A single turn carries every row of the set below to another of its rows. Some are shown first; where does it send the rows asked next?
dani: [ 10  13 -14 -16  19   9   2 -12 -32  -3  13  18 -11  14 -28   4  12  -3
  12 -23 -35  -2  -7  -7   8]
Losel: [  4   5  -3  24  43   0   2  -7  -8  -2   0   9  -7 -35   5  -2 -14   1
  17 -36  17  -5  -5  18  -5]
fovu: [ 12   8  -3  18  -3 -16  -2   4  10  20  19  19 -34  -8   3   5 -52 -10
   0  -2  32 -15 -17  14   9]
vapu: [  0  10  -3  15 -58  -6 -11   6  -2  -9  -8  30  -8  -2   3   8 -10  -9
   3 -11 -23   1  -9 -20  17]
Voku: [ 15  11  -7  20  30   6   6  -7  -3  -7  13  -3  -2  20  18   1 -30 -28
  14 -32 -30  -6   2 -26  21]
mebav: [ -3  -7 -15  -6 -12  18   2 -13   7   1 -21  -9  -1   2 -26  -4  -2 -18
   6 -47   0  -3 -15 -37   4]
bigo: [ -7 -12 -18  -4 -11  24 -13  -4 -20 -22 -11   4   2  -2 -27   0 -12  -9
  10 -49  18  -5  -8 -34   3]
sikes: [ 11   9  14   0  17 -15   9   6   5   1  15  -9 -12   6  18  -4 -27 -33
   4 -13 -35  -4   1 -10  27]
belov: [ -2   0   1  17  12 -13   1  -7 -42 -25  42   1 -15 -19  15   8 -28 -24
  14 -21  -4   1   8  -1  -6]
nibe: [ -4  11   0  15 -54 -16 -13   1 -10 -24 -10  36  -4  -5  -1   8 -14 -18
   0 -10  -3   3  -3 -16   4]
Ganul: [ 17  10 -23  42   6   9   0 -16  -4  13  20   9 -31   1   4   9 -53   2
   5 -18  32 -11 -20  -1  -2]
Vipu: [ 20  18 -23  40 -33  -2  10 -30  23   0  15  16  -2  13 -15  10 -18   1
   4 -45  15 -15  -9   3  17]
Rivep: [ 12  24 -14  22  44   0  17 -24   9  10  10   8   0 -27   4  -6 -13  -1
  16 -36   8  -4  -3  -1  -3]
komi: [ 12  -3   1  33 -41  -6  -7  -7  -2 -19   6   2 -19  -7 -15   7 -25   9
  -6 -32  28 -11 -13  31  18]
rati: [  9  13  -4 -25  20   0  -1  -2 -27  -5   7  23 -10  15 -30   1   9 -10
   9 -18 -29  -4  -5  -2  13]
dasag: [ -4   0 -10 -23 -29   2  13 -10  15  15   1  -8  -8 -13 -26  -6   2 -16
   4 -30 -10  -3 -12 -33  10]
pov: [  9  13 -14 -11  18   8   5 -20 -40  -9  14   8 -16   8 -30   4  12  -3
   8 -22 -27   3  -7  -5  -4]
Fik: [-11  -7 -14 -21 -27  11 -12   5 -27 -22  17  14  -4 -21 -28  -1 -14  -1
  10 -34  21  -7  -2 -28   8]
gure: [ 20  10 -23  38   5  11   0  -9  14  28  14  11 -29  10   7   8 -51   1
   8 -20  16 -16 -23  -5  14]
Pafas: [ 17   9 -10  22   0  -5   0   4  23  33  13  18 -31   4   6   5 -50  -6
   5 -10  16 -19 -21   5  21]
dusek: [  7  21 -13  31 -49   8  -2 -19 -11 -24 -12  12  -7   5  -1   4 -16  -6
  -5 -16 -12  12 -10 -35  -1]
sot: [ -9   0  -9 -32 -38  -2   4   1  -6   1  26   8 -10 -28 -27  -5  -5  -6
   6 -23   3  -5  -5 -27  12]
rok: [ 12   8 -12  30  -1  -7  -1  -9  -5   8  22  13 -35  -9   1   7 -55  -5
   0  -8  43 -10 -16  10  -4]
sazat: [  6  17 -11  25 -55   9  -5  -6  -3 -10  -9  16  -9   4   4   5 -12  -2
   0 -15 -29   6 -13 -31  14]
Zugo: [  7  11  -3 -17  18  -1   4 -17 -41 -16   7   6 -17   5 -33   0  10 -10
   2 -15 -18   6  -6   2  -8]
biza: [  0  18  -6  25 -49  -7  -6 -14 -16 -33 -12  24  -4   0  -4   5 -17 -16
  -5 -13   4  10  -4 -25  -7]
lufe: [  0   1  18  -2   6 -27   7   6 -18 -11  33  -7 -21 -18  15   0 -27 -30
   5  -6 -19  -1   4   6  11]
rizu: [ 16  26   2  -5  31   4   4  10   3   3  23   6 -11 -33   6 -16 -28  21
   6 -15   0  -8  -2   5  30]
Kasa: [ 20  36 -10   5  36   3  18 -13  16  12  24   7  -4 -25   5 -13 -21  10
   9 -23  -2  -5  -1  -8  17]
Ref: [ 25  25 -11  20 -38  -5   6 -14  30  -3  18  14  -6  14 -16   0 -28   7
  -7 -30  12 -17  -6   3  38]
Vos: [ 20  12   3  15 -43  -8  -4   1  14 -14  12   6 -17   2 -16  -1 -32  11
 -12 -22  20 -15  -9  20  39]
valo: [  7  11   2 -26  19  -7   0  -5 -33 -14   3  16 -14   9 -33  -1   8 -14
   2 -13 -20   0  -4   4   3]
bunol: [  7   6 -15  31  27   6   1 -16 -33 -23  30   3  -2   5  17   8 -29 -23
  19 -36 -11  -2   7 -20   0]
Sif: [  7   7   6   7  35   2  -7  14 -11  -6   9   7 -13 -39   7  -7 -24  15
  11 -23  12  -7  -4  21  16]
beve: [ 12   1 -16  48 -35  -3   1 -26   4 -10   7   9 -11  -1 -14  15 -16   2
   4 -46  25 -12 -13  21   6]

mebav -> bigo
belov -> lufe
dani -> pov
And these:
Ref -> Vipu
Kasa -> Rivep
nibe -> vapu
Pafas -> gure

